In the data rows, 128 means zero.
What is the hidden score of each row? Scores go from 0 to 40, and 20 is about the middle. The score is a weighted sum of the row's numbers plus the product of two more (or one squared), each taken from its middle value.
[120 122 200 124 135 110 142 124 116  97 118 116 154 122 118  97 144 113 134 110  96 123 124 116 131  94 133  84  75 148] -> 15
[108 145  76 152 127 144 119  86  95 157 162 103  68 135 148 123 151 115 114 178 113 123 123 134 140 130  96 137 141  76] -> 14
[135 132 144 135  69 117 195 114  66 134 165  82 100 195 195  86 126  81  74 170  61 120 137 116 205 167  94 144 146  66] -> 16
[174 149 112 108 138 106  85 170 186 123 106 187 121  81  60 167 116 148 163  64 212 114 103 178  78 130 125 112 139 158] -> 22
[119 150 130 127 145 116 131 132 144 114 119 146 122 112 138 160 137 153 142 120 145 135 114 127 113  70 126 139  94 109] -> 15
[ 77 157  61 157 180 142  90 125 130 136 120 129  85  67 136 162 154 137  98 149 163 145  92 114 132 112  92 190 165  90] -> 30
[142 141 133 102 124 160 148 146 115 131 148 114 111 150 139 104 126 122 118 157 124  99 149 144 175 131 122 156 155  99] -> 19
[102 113 161 125  96  92 152  97 106 139 103 111 142 169 150 106 121 146 108 158  77 103 156 132 140 152 106 134  65 114] -> 16
[138 110 149 130 103  95 147 106 143 142 126  99 167 157 141 109 121 134 109 142 108 134 143 137 136 144 156 171 149 110] -> 25
[121 127  94 153 152 118 111 133 145 139 123 127 125 101 123 117 135 162 169 111 156 112 113  90  74  89 141 119 117 138] -> 19
[158  82 188 124  54 154 216  41  35 146 152  84 140 171 171  57  93 122 103 143  56 150 164 130 186 157 136 110 132 133] -> 12
[110 121 113 115 105 148 131 141 124 148 140 133  98 144 141 113 107 128 121 138 134 146 169 133 139 147 148 128 144 115] -> 27
[100 124 156 125 118 106 145 123 107 112 109 138 170 121 113  96 167  98 111 144 118 142 124 100 138  74 131  81  62 143] -> 12
[143 118 141 123  98 128 159 103 108 129 146 121 176 133 154 133 103 110  99 151 134 118 167 134 162 160 149 120 113 145] -> 26
[149 113 186 131  76 164 223 104  45 154 144  48 150 198 197  82  95  81  49 183  72 146 173 127 220 207 130 129 158 102] -> 15
[140 145 141 134 152 167 112 155 165 104  78 144 147  69 100 154 131 111 173  99 143 111 104 146  92 125 133 112 170 176] -> 21
[116 130 147 119 156  97 118 123 147 105 125 132 120 107  88  92 148 153 152 100 155 124 111  88 110  66 122 110  96 157] -> 18
[115 123 115 139 146  98 118 202 137 124  99 136 136 102 152 134 119 136 151 103 107 128 121 123 110 106 121  96  88 153] -> 31
[109 130 130 116 157 151 133 128 102 110 107 115 133 116 108 112 148 143 125 118 126 110 120 126 118  76 129 122  82 154] -> 7
[154 115 122  96  94 160 144 150 122 134 122 147 117 134 100 165 136 105 108 103 144 129 116 154 136 148 170  99 134 140] -> 21
[124 137 125 123 156  81 135 117 113 124 116 119 109 108 115 127 137 170 117 138 134 110 108  98 124 113 102 139  86 128] -> 25
[126 131 148 123 139 110  94 156 179 136 111 165 101  97 105 161 128 137 140 102 152 112 120 118  82 101 134 105 104 152] -> 19
[119 158  41 126 185 118  58 161 151 118 134 167  75  89  87 187 156 166 143 123 173 124 108 136  88  78 123 168 121 114] -> 19
[ 84 119 137 138 112 108 137  78  98 129 135  89 123 188 151  91 135 158  77 131 100 142 142 113 145 122 120 130  57 130] -> 15
[ 98 118 100 170 139 129 113 104 110 153 128 138 119 129 141 135 125 137 144 130 108 161 129 118 111  67 116 159 119  98] -> 16
[144 131 146 127 124 160 156 115 124 134 144  72 132 140 158  76 120 133  73 158 120 140 153 113 176 165 130 142 193  99] -> 25
[170 111 183 128  52 168 199 108  93 138 139  58 175 162 170  39  78 104 136 119  70 123 173 117 190 177 139  66 147 146] -> 11
[114 133 119 129 131 149 133 128  89 119 157  93  98 153 138 100 121  98  94 140 120 161 138 122 151 167 141 182 156 104] -> 23
[ 39 142  98 146 107  95 182  53  85 147 178  63 126 166 202 110 181 131  45 208 125 163 141 114 180 150  90 207 119  54] -> 36
[143 125 136 138 147 144  99 189 108 101 114 141 149  70 112 149 136 122 161 115 130 155  96 158  85 136 144 144 157 137] -> 27
[107 119 158 141 151 124 129 124 144 125 120 145 151 133 102 157 131 127 146 121 141 125 118 122 105  97 112 109  98 129] -> 13
[118 140  90 116 153 112 122 135 135 145 141 113 134 122 123 174 142  95 152 128 130 122 110 100 112 131 102 172 134 105] -> 24
[121 125 157 148  77 128 179 107  81 130 145 104 151 144 145 114 116 119 100 161  90 118 157 117 162 201 140 146 140 123] -> 19
[148 119 136 120 145 166 113 188 143 125 140 133 119 116 126 134 103 105 189  98 144 138 111 141 119 124 152 146 175 141] -> 21
[146 123 125 105 119 147 126 128 123 117 103 151 129 152 134 132 132 107 116 134 141 143 126 145 128 147 134 142 126 123] -> 27
[108 123 135 120 170 111 137 114 137 112 114 108 116 107 112 111 154 137 169 118 119 109 116 116 107  72 129 134 107 115] -> 17
[100 143  77 158 170 136 114  76 138 130 152 133  97  60 145 144 165 150 126 144 160 149 100 107 112  90 104 173 129  89] -> 16
[114 118  92 130 149 172  95 164 161 110 140 150  97  96 132 165 140 107 134 119 156 138 107 144 106 105 114 155 151 132] -> 12
[145 132 106 112 163 145  99 152 152  99 142 168 111  92  93 169 144 118 129 134 177 110  99 170 142 120 105 111 169 133] -> 15
[ 89 115  96 144 134 111 103 124 128 117 101 172  99 104 126 139 147 143 128 135 141 125 105 109  96 106 127 127 123 105] -> 20
[153 127 117 122  81 106 159 164 120 125 145 101 123 168 159 131 127 115 101 145 135 113 141 152 184 133 113 107 132 109] -> 9
[108 127 116 115 139  92 120 145 129 122 107 145 129 132 118 144 146 144 158 118 126 129 124 129 137 137 133 152 136 145] -> 34
[186 126 112 110 131 141  75 173 160 124 111 188 125 108  83 165 106 127 125  85 192 105 107 162 106 145 164  99 158 159] -> 18
[138 120 124 135  95 135 144 104 105 149 156  79 167 122 146 128 117 119 123 131 115 139 156 108 142 196 126 126 131 114] -> 22
[144 115 162 116 118 111 164 117  94 114  99 135 175 139 113  82 113 115 146 109 100 116 154 105 121  82 151  83  59 130] -> 6
[145 113 151 140 102 155 155 108 125 148 149 128 135 171 126 110 113 119 103 122  99 114 138 134 177 128 152 131 153 144] -> 4
[ 80 143 101 146 154  65 110 106 105 127 136 152 121 109 157  95 161 153 109 137 135 127  84 101 128  68 102 134  88  96] -> 18
[104 132 124 134 172 114 123 142 113 115 111 103 114 139  87 113 162 161 145 121 137 125 127 144 101  92 127 115  65 147] -> 17
[135 137 120 124  95 124 146  81 111 129 125 109 113 159 165 122 140 116 124 133 115 149 155 125 140 165 120 153 118 117] -> 24
[171 157 103 105 163 161  97 175 137 131 139 156  64 124 109 139 133 127 138 114 198 101 110 163 116 122 122 146 161 132] -> 22
[137 153  93 120 180 109  84 170 194 130 118 152  94  89  78 178 152 127 172  94 161  97  90 109  94 106 117 139 170 108] -> 29
[152 113 121 123 111 118 130 153  96 152 121 139  89 153 124 121 108 100  86 148 138 114 136 169 180 164 159 109 142 119] -> 15
[160 146 106 124 163 125  65 147 181 131 106 197 107  97  85 215 125 147 151  95 151  95 118 136  75  96 159 129 143 156] -> 14
[157 120 161 102 152 118 128 184 152 112 122 124 139 142 105 133 108 131 136 129 160 106 123 150 148 172 138  97 161 150] -> 27
[ 90 101 141 139 110 124 168 102 109 134 160  95 157 168 177 100 162 128  80 172  89 138 131 117 144 153 102 152  98  98] -> 29
[143  92 181 126  85 115 168 112 107 101 115  88 161 178 125  99 122 113 143  85  68 141 170 133 122 152 135 130  90 172] -> 14
[118 112 140 153 119 128 142 115 111 132 114 127 120 119 132 117 137 162 146 117 115 122 143 118 121 125 122  79 116 154] -> 12
[153 142  88 128 158 150 120 122 166 143 147 142 150 105 118 143 126 150 137 130 155 138  83 149 106 120 131 166 187 103] -> 23
[164 162 123 114 153 137  93 167 190 138 124 140 119 132 107 155 100 124 129 121 176 101 104 169 115 130 108 146 132 137] -> 29
[190  86 219 118  28 157 220 141  79 116 115  69 186 200 171  84  84  98 154  99  71 124 200 111 152 219 190  80 122 182] -> 23
[156  99 168 134 100 135 149 150 120 129 116 112 141 137 114 133 124 101 131  85  94 143 135 113 135 167 145 119 102 145] -> 19
[130 124 104 131 161 150  82 162 151 130 137 176  81 108 115 150 107 157 120 140 139 133 104 140 114 137 126 144 168 102] -> 27
[121 154 113 130 171 156 107 165 142 117 108 129 104  93 102 164 120 129 146 117 141 125 115 136 106 120 134 160 132 150] -> 25
[120 141 150 124 120 153 140  94 104 139 141 110 104 171 150 135 150 134 140 166 115 116 119 150 143 159 106 153 162  92] -> 28
[123 112 168 139  90 156 173  99  75 182 151  60 122 150 186  91 138 108  91 179  91 121 128 120 190 185 116 124 166  85] -> 20
[164 156 142 113 158 163  77 158 153 135 112 182 108 125 111 161 119 110 162 144 183 111  93 137 107 108 126 126 148 139] -> 20
[ 74 110 138 140 132 101 135 115  92 128 151  68 126 156 150 118 130 148  97 142  90 128 132 101 149 144  99 111 111 121] -> 29
[128 154  56 136 160 130  83 130 171 126 124 160 100  77 110 204 135 146 121 139 187 149 101 168  89 133 127 150 107 115] -> 21
[147 144 143 128 168 120 125 170 150  98 100 126 123 116  81 103 135 136 187 101  98  99 119 137  97  75 135  95  72 170] -> 27
[172 149 140 101 107 152 137 159 167 122 116 151 122 147  95 132 117  93 129 128 151  94 137 149 116 149 158 126 114 162] -> 19
[107 111 131 123 149 103 134 133 137 126 108 112 119 113  91 112 150 131 171 101 125 114 127 126 117  78 134 133  82 145] -> 15
[149 137 124 111 103 143 158 147 128 144 149 104 104 160 141 131 121 138 123 145 111 121 131 131 169 138 132 158 149  88] -> 16
[ 76 143 104 146 152  90 126 127 127 111 110 142 108 105 123 129 165 171 131 152 154 116  99 131 159 100  97 115  83  92] -> 15
[134 135 139 111 164 130 104 125 151 128  94 180 121 101  82 160 131 160 163 107 157 103 103 134  86  81 128 113 116 136] -> 15
[100 137 117 157 155 114 106 100 115 125 128 128  91  90 145 122 152 150 122 135 113 144 129  99 110 126 144 129 122 100] -> 25
[ 72 126 129 150 120  86 140 122  76 114 143  91 134 161 149  91 176 138  83 154  80 138 152  97 163 112  96 102  98  78] -> 16
[194 103 152 113 107 150 140 100 138 144 113 150 152 182 113 122  82  98 142 113 109 153 162 150 111 142 147 123 137 161] -> 16
[141  96 119 134 132  98 123 112 120 138 111 158 170 134 135 140 138 125 135 127 116 134 137  90 112 106 128 111 132 128] -> 24
[116 109  98 139 130 142 137 109 153 125 134 125 128  99 157 136 130 126 125 129 124 105 120 116 129 134 126 182 129 112] -> 15
[151 121 129 107 147 155  87 177 172 121 124 178 112 126 101 182 113 155 146 115 162 102  94 162 108 125 132 105 126 138] -> 16
[150 147 114 117 171 139  63 153 196  94 114 184  94 128  81 199 119 114 161  96 183 111  91 171  87 101 142 119 136 119] -> 22
[175 133 132  99 152 142 118 163 183 112  82 182 141 128  99 160 105 131 173  73 151 106 133 157  87 104 153  97 167 161] -> 14
[ 74 133 105 135 155  97  96 147  93 141 124 136 124  90 124 133 139 133 105 140 162 123 110 120 147  66  92 151 126  89] -> 12
[206 152 109 108 140 180  97 166 184 119  85 165 154  94  88 174 106 156 188  79 150  98 122 133  84 104 158 103 145 185] -> 11
[184 115 196  95 117 124 130 145  98 127 127 136 135 146 110 123  82 144 116 123 123 124 139 157 143 177 154  65 158 134] -> 28
[150 159  96 113 157 156  83 139 198 107 105 170 101  83  76 162 122 135 175  85 202 104 101 140  83 109 143 127 162 153] -> 17
[117 135 115 140 117 140 153  90 140 136 150 113 104 164 157  91 137 108  98 155 103 119 147 110 165 185 117 169 155  96] -> 20
[173 118 170 120 155 127 107 133 188 104 104 179 146  82 114 144  94 134 136  72 143 130 115 134  91 110 129 126 144 166] -> 32
[144 137 160 121  77 158 147 123 104 141 130 126  90 178 142 110 112  99 107 152 105 122 131 117 173 170 162 151 152 140] -> 18
[133 143  94 144 150 122  94 135 140 138 112 145 134 128 113 147 120 113 137 106 129 158 121 113  84 120 141 103 109 141] -> 32
[109 157 100 133 100 148 149  86  83 153 159 100  94 161 163 125 146 129 117 169 113 144 135 131 145 147 103 186 179  63] -> 24
[103 108 142 139  66 135 182 111  75 125 177  72 145 169 174 100 132  90 105 156  84 121 137 130 187 176 143 153 173 106] -> 26
[ 82 116  90 149 133 131 128  83 111 141 167  80 157 129 182 127 160 126 115 163  95 142 132  97 148 124 102 168 131  76] -> 21
[ 87 130 140 152  85 138 170  55 117 145 192 106 133 185 185  91 161 127  55 222  92 124 133 134 201 158 109 171 182  59] -> 28
[121 138 136 124 146 147 122 137 153 116 121 128 139 110 140 132 108 108 117 139 152 125 110 128 117 146 139 129 122 130] -> 19
[201  85 232 119  50 139 183 136 141 127  91  99 217 166 118  79  95 113 178  68  67 136 167 133 147 168 198  53  91 214] -> 13
[109 122 102 134 171  98 112 109 130 134 142 134 106 130 134 139 123 164 128 119 144 116 125 106  93 112 125 138 119 109] -> 21
[143 159  71 136 184 152  76 152 165 105 126 150 124  86 109 149 104 147 126 126 175 142  96 154  80 132 142 160 144 121] -> 34
[128 130 151 108  98 136 163  91 112 142 122  91 132 139 132 117 125 112 130 170 117 148 145 140 171 168 130  95 132 117] -> 23
[167 128 104  96 172 145  60 173 194 122 109 158 113 113  63 199 109 130 185  97 175 111 100 194  81 106 166  94 161 155] -> 22
[ 64 134  99 155 105 121 163  67  72 151 175 110 130 176 183 108 155 116  86 192 103 134 140 119 153 142  89 155 117  97] -> 32
[140 112 164 137  91 133 152 108 121 149 130  69 117 173 145 125 117  92 117 146 126 136 158 125 144 144 134 124 127 128] -> 16
[ 96 124 129 115 105 153 132 116 102 168 179 121  77 154 160 120 141 139  61 178 146 120 121 153 176 151  83 171 170  77] -> 30
[122 121 144 121 130 118 133 100 162 115 117 132 138 124 111 110 144 144 130 105 110 122 110 114 109 114 139 140 102 156] -> 18
[ 86 160 121 143  96 119 182  78  52 131 186  95 114 169 207  76 141  95  62 204  87 145 131 123 196 179  96 191 172  57] -> 24
[123 105 118 135 160 107 110 126 154 123 104 124 154 102 107 161 144 102 167  95 151 126 112 118  92 112 141 127  93 125] -> 18
[123 117 154 134 148  92 114 152 135 115 100 118 143 108 101 111 127 143 161  86 104 121 116 124 114 108 160  80 115 143] -> 37
[ 61 125 108 160 151 117 115  95 107 121 139 143  91 120 145 132 147 191  79 174 141 145 106 126 121  68 114 156  71  86] -> 13
[111 128 147 118  93 113 136 119 155 156 143 126 151 158 130  91 130 115 117 134  96 153 154 126 126 154 126 145 111 149] -> 30
[155 169 107 110 139 160  87 185 175 124 120 199  91 118  93 172 114 159 137 114 179 120 104 137 104 125 126  89 158 115] -> 23
[ 95 132 117 151 104 159 200  75  77 134 156  83 124 140 204 107 142 105  81 156 107 142 136 107 156 154 107 190 141  82] -> 11
[107 125  80 150 175 158 113 139 156 131 137 125  56 101 156 116 152 135  75 163 145 133 107 135 143 119 110 122 135 112] -> 23
[133 119 114 128 135 133 144 153  96 135 140 156 124 154 119 141 117 104  79 157 141 116 126 153 155 149 137 139 163 107] -> 16
[114 130  83 143 129 145 123 106 140 154 143 150 125 123 129 138 111 165 112 151 152 109 126 129 116 132 106 164 156 115] -> 16
[135 122 119 155  93 152 182 110  67 130 162  89 154 157 189  81  94  91  94 162  65 144 156 111 172 196 143 134 131 112] -> 12
[135 138 146 127 141 167 148 127 130 117 122 132 120  97 119 137 115 127 142 100 138 121 134 111 119 128 143 105 159 146] -> 13
[163 115 144 115 148 127  81 162 167 135  67 185 144 110  88 160 121 143 189  62 161 106 111 143  79 100 168  72  84 202] -> 16
[203 126 198  96 120 118 119 141 142 107  68 143 157 115  47 121 118 154 186  49 102 144 136 126  63  97 191  37  87 228] -> 32
[111 135  96 128 170 143  98 123 127 131 129 150 132  98 120 147 110 160 128 108 159 133 119 130 102 105 110 137 138 103] -> 17
[133 111 168 135  48 151 179 116  71 149 140  61 154 173 162  49 103 100 113 133 103 135 180 139 172 168 141 119 116 104] -> 12
[124 101 132 147 116 127 149  70  79 142 161 104 155 146 140 124 128  98  97 165 125 153 148 154 142 172  97 151 134  95] -> 25
[ 69 135 110 133 169 125 120 134  97 123 119 128 110 110 114 131 144 176 136 138 121 113  94  87 132  91  98 136  97 142] -> 16
[159 110 170 115 141 119 110 140 159 128  96 146 166 108 111 108 122 150 144  70 108 122 143 119  89 103 139 101 102 194] -> 16
[143 115 124 111  65 111 147 132 113 146 139 101 206 157 136 113 109  80 130 129 113 155 160 114 148 139 135 129 119 164] -> 30
[ 96 148  77 117 178 137  80 115 146 130 152 175  70 116 105 150 159 157  96 145 198 127  80 140 110 126  64 127 158  77] -> 24
[111 147 140 135 134  92 140 142 127 110 133 135 118 112 132 115 144 158 148 150 107 110 110  83 151  80 112 140 101 114] -> 17
[ 44 125 122 165 191 104 130 109 117 122 164 100  73 138 150 117 180 184 102 154 141 120 116 104 134  69  95 155  86  85] -> 14
[ 91 153  75 142 149 109 112  96 107 139 161 114  81 121 142 135 125 126 112 159 131 125 141  91 139 145 104 175 149  74] -> 21
[ 99 120 131 143  87 135 200  92  76 133 167  77 127 183 222  80 125  79  93 190  80 151 139 145 212 196 118 152 171  73] -> 21
[124 120 119 144 140 138 104 123 168 131 107 157 129  88 124 147 133 114 151 132 140 131 117 144 118 112 106 167 101 136] -> 12
[116 128 130 135 144 126 137 143 131 118 125 131 132  93  84 138 135 131 143 121 135 112 110 114 131  84 122 119  99 117] -> 11
[186 165 147  94 159 136  82 193 158 128  72 200 117  90  91 201 101 131 180  79 180 133 136 128  71 110 184  78 185 178] -> 25
[103 140 128 141 159 129 111 133 152 152 124 137 117 108 118 141 137 146 147 142 145 155 120 123  97 120 130 128  95 149] -> 23
[114 123 146 127  93 110 154  92 135 149 139 138 128 165 155 102 150 105  89 116 118 131 147 136 138 164 144 144  83 109] -> 33
[112 160  72 123 146 153 102 150 130 117 137 172  95  98 129 144 126 122 125 154 162  94  82 159 137 104 108 175 168  94] -> 13
[139 148 120 127  87 143 151 115  89 121 151 134  73 146 139 109 126  92 102 165 128 123 138 141 161 160 117 141 159 121] -> 17
[125 105 165 126 129 107 149 103 117 114 112 129 149 146 125 106 153  95 120 148 114 122 138  90 145  96 103 125 113 148] -> 16
[153 121 192 113  28 159 214 116  84 130 134  80 138 192 154  51 111  69  86 145  70 134 168 122 193 189 125 135 138 123] -> 10
[129 124 120 135 121 154 141 135  97 134 134 138  76 173 140 122 135 152 126 168 141 128 121 151 169 127 106 167 162  80] -> 17
[ 98 123 122 145 100 110 150 117 102 129 160  93 120 169 166 107 145  88 114 163  91 140 151 113 163 145 127 116  83  98] -> 15
[179 143 143 117 146 118  52 153 206 100  91 168 131  70  82 183  99 105 182  62 162 101 106 143  72 120 152 101 135 171] -> 34
[ 89 117  94 129 140 112 119  92 165 178 123 136 133 103 119 156 145 107 132 153 139 130 100 127 132 108 104 177 140  84] -> 23
[159 137 110 122 161 169  86 167 172 107 134 166 101 101  95 145 131 143 128 109 168 103 115 141 108 129 120 154 185 122] -> 16
[122 128 179 134 125 105 125 122 141 131  98 132 119 117 113  92 152 156 161 121 136 129 123 128 117  87 111  72  82 147] -> 19
[ 98 140 135 125 141  52 135 110 125 124 111 116 136 172 148 128 155 159 145 124 125 120 127 100 114 105 110 123  77 123] -> 24
[158 130 111 101 146 111  90 157 159 132 121 158 112 126 104 172 119 142 158 104 167 118 105 177 116 130 128 120 162 165] -> 25
[108 138 110 137 106 164 168 100  81 145 162  96  97 154 159  80 136 107  69 164 117 117 146 128 178 160 105 152 143  83] -> 10
[ 82 110 137 145 145  82 133  96 135 122 132  81 100 129 148  98 143 175 136 150 107 111 121 130 136  76 101 141  71  89] -> 24
[135 128  83 117 159 117  77 153 202 133 126 158 109  77  77 181 132 121 144 109 194 137  88 159  64 104 137  94 151 136] -> 26
[ 88 110 134 145  60 125 172  41  84 153 165  45 143 207 198  52 125  93  48 185  67 142 173 106 202 213 137 195 136  96] -> 30
[114 135 130 129 119 128 156 124 114 136 147 113 112 156 166 109 148  95  61 181 115 137 126  97 181 155  75 140 143 107] -> 17
[118 100 165 142  96 137 189  97  87 152 165 120 121 195 180  87 123 121  79 189  71 136 157 111 188 175 129 123 120  88] -> 20
[142 115 128 136 109 119 129 144 154 139 125 135 161 116 127 113 128 131 136 104 143 111 127 140 124 139 131 146 129 125] -> 19
[100 117 106 138 102 139 149 137 105 121 151 110 127 151 163 104 151 121  86 167  96 136 139 136 169 159 110 147  91 118] -> 18
[125 128 150 131 159  96 113 130 134 113 116 141 164 128  82 110 125 143 130 107 126  97 120 101 102 111 138 112  85 178] -> 16
[101 139  97 130 180 108  76 123 149 116 102 142 123 125 114 154 137 139 124  85 154 148 109 139  93 102 114 146  94 116] -> 31
[136 108 187 140 112  98 151 129 117 112 118 110 181 125 125  79 128 108 151  90 132 105 142  95 109 113 145  52  76 149] -> 11
